Families of rows that turns and mirrors carry onto each other, the same ones carrying the whole set onto itself: the rest of each named row's family, in list order
7 families of 3 rows
Vuse: [-40 -22  -7  46   7  -2   6 -10]
muben: [-24   6 -25  27  45  21  -4  39]
fudi: [-47  10 -26  -7   5 -34  30  40]
rezal: [-46  22 -30   7   8 -36  42  31]
nok: [-47   8 -29  -2  -8 -23  46  21]
kufog: [-21 -31 -12  17  47  -4  11  36]
Busus: [-41  11 -12  -5  56  -7   9  42]
Kobuv: [-60  -3   5  44  43   2   0 -10]
nani: [-42   4   8  31   0  21  -1  -7]
refov: [-42  -4 -29  18  65 -17  20  26]
vovov: [-69  -1 -11  13  23 -45  28   1]
lepul: [-29   5  -8  19  50  13   1  48]
Lurum: [-65  29 -14  13   6 -27  43  10]
vusa: [-43 -13 -12  20   8 -33  53  23]
Zapep: [-50  -6   2  19  -6  18  -8  -8]
kav: [-53  13 -15  31  21   9 -19 -13]
suv: [-23  -2 -16   8  44  23  18  45]
nezi: [-55   6   0  30  -6  -3 -14  -9]
Voma: [-13   1 -28   8  41  15  13  40]
vobeb: [-59  13   9  35 -11   4   4   2]
Finot: [-44   8 -18  -7  -9 -31  38  18]

The rest of the family of nezi: rezal, lepul
The rest of the family of nok: Zapep, suv
The rest of the family of fudi: muben, vobeb
The rest of the family of Voma: nani, Finot

Families of rows that turns and mirrors carry onto each other, the same ones carrying the whole set onto itself: the rest of each named row's family, in list order
4 families of 8 rows
parel: [-30  35 -14  11  22 -37  11 -32 -14  28 -11  -9 -56 -18  19]
Kem: [-27   8  -1  25   1  15  18 -47   9  24  -5  -7 -46   6  40]
Zoru: [-10   5 -11  27  32   2 -13 -38  -4  37 -20 -12 -35  -6  28]
Katol: [  5  -3  -3 -12   2 -46  10   3  38   0   4  14  15   7  -3]
Nimon: [-55   6  18  -2 -13 -33 -22  -1 -17   7  -7  38   0  10  26]
zovak: [  7   7 -15   9  36 -45  16 -22  40  15  -1 -10  -8   0 -10]
gis: [-44  10   2  30  38 -46 -12 -33 -10  21 -27  21 -30  21   0]
sete: [-12   7 -10 -23 -24 -25  18 -15  31   4  29   5  -1 -10  19]
fifi: [-41  40   6  11 -10 -20  43 -24   2  16   3  -6 -50 -15  34]
nozi: [ -3 -18   4  30  28 -19 -12 -21  14  15 -43  20 -17  36   5]
Vesa: [-10  10   9   5  19 -61  -8  23  -2   5 -35  28  -5   7   0]
Denu: [-39  34  12 -12 -27 -19  19   7  -9  11   6   6 -23 -28  43]
Deden: [ -1 -17  19  16  12 -11 -19  13   9  11 -35  22  13  16  22]
toza: [  9  -3 -11  -1  23 -53   8 -10  40   6  -4   8   3  11 -13]
Bulo: [-25   9  15  11 -16  23  10 -17   5  22   0  -4 -14 -14  56]
mas: [-49  33  26  46  43 -21  28 -26   9  23 -18  -5 -24  -1  19]
tiva: [-12  18 -13 -13 -12 -21  27 -25  32  14  31 -12 -13 -20  22]
geg: [-27 -10   7  -3 -34   8  -8 -14   0   9  -5  24 -15  11  44]
vesov: [ -8  19 -21  -3   9 -26  25 -41  30  19  23 -18 -26 -16  12]
did: [ -7  -2  -2 -19 -20 -35  20  -3  38  -4  18  15   8   3   8]
doki: [-70  22  15  17 -12 -17  17 -40  -6  13   4  18 -39  11  31]
Lek: [  2  15 -23   4  31 -35  16 -33  30  23  11 -20 -17 -15   0]
Zimut: [-49   9  38  28   5 -38  16  -3  14  -1 -24  38  -5  34  10]
niru: [-33  14  30  29  42 -38 -12  12  -4  18 -31  16  12  -2  12]
goza: [ -2   4  11  44  46  -5   7 -22  19  26 -37  -6 -16   8  17]
bidez: [-22  14  32   3 -12 -43  24  31  15  -6 -25  31  -1  11  14]
peg: [-13  35   6  29  47 -41  21  -7   4  27 -30 -14 -34 -17   8]
ful: [-14  18   6  25  37 -61  16  -8  11   9 -41  17 -35  20 -11]
mifa: [-58  27  40  17 -10  -8  17   5   1  11   0  13   4 -12  45]
meri: [-53  30   5  18  24 -18 -12 -23 -25  35  -2  -3 -22 -26  34]
pof: [-19 -12  28  14 -20   0  11   3  23  -2 -20  29   2  27  33]
Pozu: [-38  16  12 -14 -39 -37  13   6  -4  -5  -4  33 -23   8  25]

The rest of the family of toza: Katol, zovak, sete, tiva, vesov, did, Lek
The rest of the family of meri: Nimon, gis, mas, doki, Zimut, niru, mifa
The rest of the family of Pozu: parel, fifi, Vesa, Denu, bidez, peg, ful

